500 stands for zero in the data rows.
Some points:
593,735,469,303,306,396,478,582,486,327,427,529,740,524,626,284,609,549,577,601,550,467,598,396,505,631,570,588,524,511,344,520,680,455,527,553,315,363,598,473,351,451,639,419,632,485,748,633
493,406,391,403,578,668,642,666,463,334,672,648,334,485,617,542,702,613,478,497,675,480,517,541,349,461,295,531,432,576,501,332,417,634,509,532,399,546,180,373,531,318,506,425,556,529,548,630
470,384,630,482,384,531,293,303,634,414,562,402,417,488,421,495,454,530,379,640,461,430,546,410,625,576,321,643,455,693,630,338,485,324,422,472,477,642,375,574,261,498,493,623,392,145,582,549
524,238,520,537,594,438,472,560,645,607,552,502,748,641,560,549,725,398,609,469,428,454,412,530,668,296,501,257,328,440,401,658,565,559,541,412,439,444,350,507,330,681,607,646,521,556,600,631
464,663,431,437,505,392,510,519,276,620,272,452,483,533,447,668,312,515,558,649,542,503,555,458,545,235,447,575,409,613,328,276,699,366,601,512,564,560,352,399,516,599,523,655,572,674,438,456
502,592,193,743,592,555,527,546,772,476,452,592,383,474,276,348,580,516,606,510,521,350,599,476,389,634,507,635,414,329,604,573,664,513,603,581,525,745,433,537,610,572,592,619,493,527,574,438
466,682,564,427,642,764,136,644,624,555,561,451,386,448,477,501,576,705,465,347,306,433,515,453,528,383,486,445,411,506,605,412,531,407,653,554,576,425,679,532,337,364,413,424,561,708,427,547
353,660,375,545,343,526,505,673,583,448,752,343,580,477,447,520,351,704,500,299,761,671,469,740,697,412,441,518,681,414,514,538,491,602,434,400,551,619,503,625,423,566,558,526,513,427,512,472
534,501,430,366,470,452,667,520,415,378,638,475,613,670,403,598,293,590,668,407,162,385,595,428,342,592,609,541,486,370,365,406,194,457,429,554,555,561,535,475,396,559,524,595,354,594,515,589
483,588,628,491,690,434,585,653,392,431,386,485,476,284,568,584,667,576,592,461,367,363,359,336,618,468,241,453,560,436,396,508,547,451,343,456,470,551,559,529,639,632,659,263,225,370,481,402
664,323,437,309,587,556,537,597,618,372,360,356,469,663,403,344,331,518,200,592,379,509,550,598,624,503,358,509,474,351,458,546,572,630,318,484,451,352,463,493,545,404,456,489,655,543,439,217
554,460,663,439,540,443,511,376,633,361,317,609,353,528,422,589,391,523,625,353,720,269,667,575,512,515,544,543,446,665,450,632,424,558,580,165,533,389,623,517,542,475,714,449,443,594,386,599
354,410,360,627,754,335,427,411,436,600,330,280,504,562,461,455,516,484,547,559,490,553,367,545,401,440,615,655,642,529,587,241,493,687,450,354,408,386,608,603,505,402,549,397,423,559,778,608
615,453,652,409,518,248,352,837,420,547,720,558,329,660,418,578,618,348,535,675,590,449,607,551,302,438,482,540,548,538,585,510,528,607,536,599,453,533,712,590,505,604,403,599,509,323,461,338
569,608,409,506,558,438,576,303,522,358,535,718,409,706,503,636,637,448,382,459,614,455,419,455,738,420,584,519,587,470,447,592,535,447,463,607,523,501,509,705,465,347,107,529,278,618,597,479
568,423,429,475,394,433,439,391,563,595,479,487,452,361,527,616,613,343,508,366,532,648,604,433,326,685,443,456,618,356,450,443,737,627,440,319,656,543,441,293,142,448,408,411,457,567,380,352
430,482,570,512,758,558,467,546,341,456,444,696,508,432,559,573,336,394,496,443,440,452,431,484,608,596,671,682,613,481,618,609,595,581,288,632,620,528,430,458,422,670,478,425,828,363,448,773
388,544,564,405,468,452,550,436,332,469,570,406,398,336,439,457,704,626,515,395,455,526,524,621,724,776,741,478,244,507,581,396,499,651,564,462,478,314,418,367,630,614,330,669,492,408,549,346
706,485,426,418,550,534,254,409,557,496,557,552,575,437,617,370,407,347,688,474,576,622,493,420,510,516,472,428,407,596,294,403,386,536,474,576,894,484,412,665,765,564,524,429,531,455,643,462
277,305,501,403,361,644,538,429,497,676,474,603,540,639,541,309,494,494,616,714,642,305,325,547,606,575,549,384,503,383,368,340,521,486,446,502,531,665,788,387,583,430,428,436,486,470,285,587
561,508,389,696,289,524,347,584,445,416,437,309,510,493,511,491,658,534,425,534,483,354,412,411,443,521,547,465,817,754,586,672,396,570,491,577,609,448,451,271,614,478,434,619,472,607,369,551
360,448,566,368,564,723,644,529,392,397,300,348,475,510,571,483,414,422,541,529,651,654,718,365,433,458,706,125,559,466,706,567,515,487,551,644,502,617,515,599,408,497,597,483,387,437,611,448
517,470,533,364,331,516,730,473,602,719,673,424,246,378,604,610,539,354,399,573,335,475,466,599,539,384,749,605,567,499,484,559,637,357,469,495,640,470,479,543,623,356,794,447,535,537,637,541
512,650,687,435,491,388,429,595,583,472,390,592,616,576,609,580,425,554,482,563,590,650,180,558,284,580,490,529,345,264,796,595,463,334,459,421,598,451,375,400,575,305,500,646,414,512,474,496
588,573,546,634,376,504,533,522,468,659,250,555,331,450,471,508,554,648,439,571,452,588,331,652,414,607,528,441,321,656,338,665,228,568,452,559,453,715,496,661,260,543,487,381,631,511,597,383
742,698,339,631,603,684,526,438,459,613,610,599,429,603,482,629,438,522,452,794,454,684,588,635,610,647,364,288,533,503,580,505,449,491,516,347,433,354,620,284,533,604,550,518,409,415,544,649
451,234,608,689,356,409,569,657,585,397,459,751,657,205,491,598,373,670,388,639,390,586,625,383,494,446,547,406,599,491,494,377,549,499,611,370,540,463,578,648,607,490,376,517,570,593,566,569
580,393,426,479,424,561,469,560,450,683,392,599,589,460,464,418,397,513,722,336,450,435,610,593,497,271,586,588,549,480,584,585,439,283,583,407,347,467,374,336,563,456,265,252,464,256,629,387
588,397,439,527,629,195,522,530,437,753,587,280,549,356,679,433,350,442,403,413,621,439,647,433,658,688,413,514,435,437,523,586,375,335,627,649,350,628,469,544,538,392,522,465,472,646,358,654
512,682,573,572,341,463,728,415,613,492,503,385,600,634,705,373,620,361,535,515,349,471,630,465,466,345,418,529,418,569,774,371,431,573,433,366,508,571,486,593,601,689,371,304,648,600,344,560
575,455,464,565,528,619,384,476,617,392,557,581,594,476,510,594,563,422,545,538,502,808,380,426,621,467,735,719,482,572,485,378,418,518,550,572,154,553,496,521,529,509,682,487,415,543,196,275
537,569,488,459,636,476,534,173,442,375,550,495,532,195,625,437,511,447,661,555,377,367,422,704,355,346,405,365,656,404,477,518,457,491,596,503,378,494,609,623,455,372,504,757,720,398,446,413
493,566,588,351,612,670,581,366,439,724,653,477,769,410,150,447,614,531,215,539,663,483,434,312,273,506,466,607,521,508,472,637,434,544,610,423,510,483,474,556,546,604,456,470,514,523,514,473
357,375,357,630,518,564,613,532,277,523,537,571,524,552,665,257,467,558,465,371,427,570,534,538,325,473,430,577,293,714,473,607,691,404,429,472,597,275,602,678,445,500,559,626,330,424,311,500
202,537,528,546,390,311,298,332,449,367,624,621,399,599,307,441,373,419,404,441,348,629,462,515,464,500,355,316,440,544,479,650,585,544,564,629,381,574,486,331,609,520,587,295,509,598,572,457
528,534,781,802,374,646,585,500,617,569,437,400,422,615,462,605,454,374,505,219,590,530,479,471,426,559,358,514,498,376,337,358,518,503,515,739,380,302,563,464,603,454,444,609,600,419,579,517
These points spread out most along one direction. How far along it is each point below, from 0 to 99? The average is 50, and the first point in the table lies past the average. One standard deviation of the points above along it is 16.
277,305,501,403,361,644,538,429,497,676,474,603,540,639,541,309,494,494,616,714,642,305,325,547,606,575,549,384,503,383,368,340,521,486,446,502,531,665,788,387,583,430,428,436,486,470,285,587 66
534,501,430,366,470,452,667,520,415,378,638,475,613,670,403,598,293,590,668,407,162,385,595,428,342,592,609,541,486,370,365,406,194,457,429,554,555,561,535,475,396,559,524,595,354,594,515,589 67
357,375,357,630,518,564,613,532,277,523,537,571,524,552,665,257,467,558,465,371,427,570,534,538,325,473,430,577,293,714,473,607,691,404,429,472,597,275,602,678,445,500,559,626,330,424,311,500 65
528,534,781,802,374,646,585,500,617,569,437,400,422,615,462,605,454,374,505,219,590,530,479,471,426,559,358,514,498,376,337,358,518,503,515,739,380,302,563,464,603,454,444,609,600,419,579,517 35
470,384,630,482,384,531,293,303,634,414,562,402,417,488,421,495,454,530,379,640,461,430,546,410,625,576,321,643,455,693,630,338,485,324,422,472,477,642,375,574,261,498,493,623,392,145,582,549 33
512,650,687,435,491,388,429,595,583,472,390,592,616,576,609,580,425,554,482,563,590,650,180,558,284,580,490,529,345,264,796,595,463,334,459,421,598,451,375,400,575,305,500,646,414,512,474,496 35
430,482,570,512,758,558,467,546,341,456,444,696,508,432,559,573,336,394,496,443,440,452,431,484,608,596,671,682,613,481,618,609,595,581,288,632,620,528,430,458,422,670,478,425,828,363,448,773 65
588,573,546,634,376,504,533,522,468,659,250,555,331,450,471,508,554,648,439,571,452,588,331,652,414,607,528,441,321,656,338,665,228,568,452,559,453,715,496,661,260,543,487,381,631,511,597,383 37
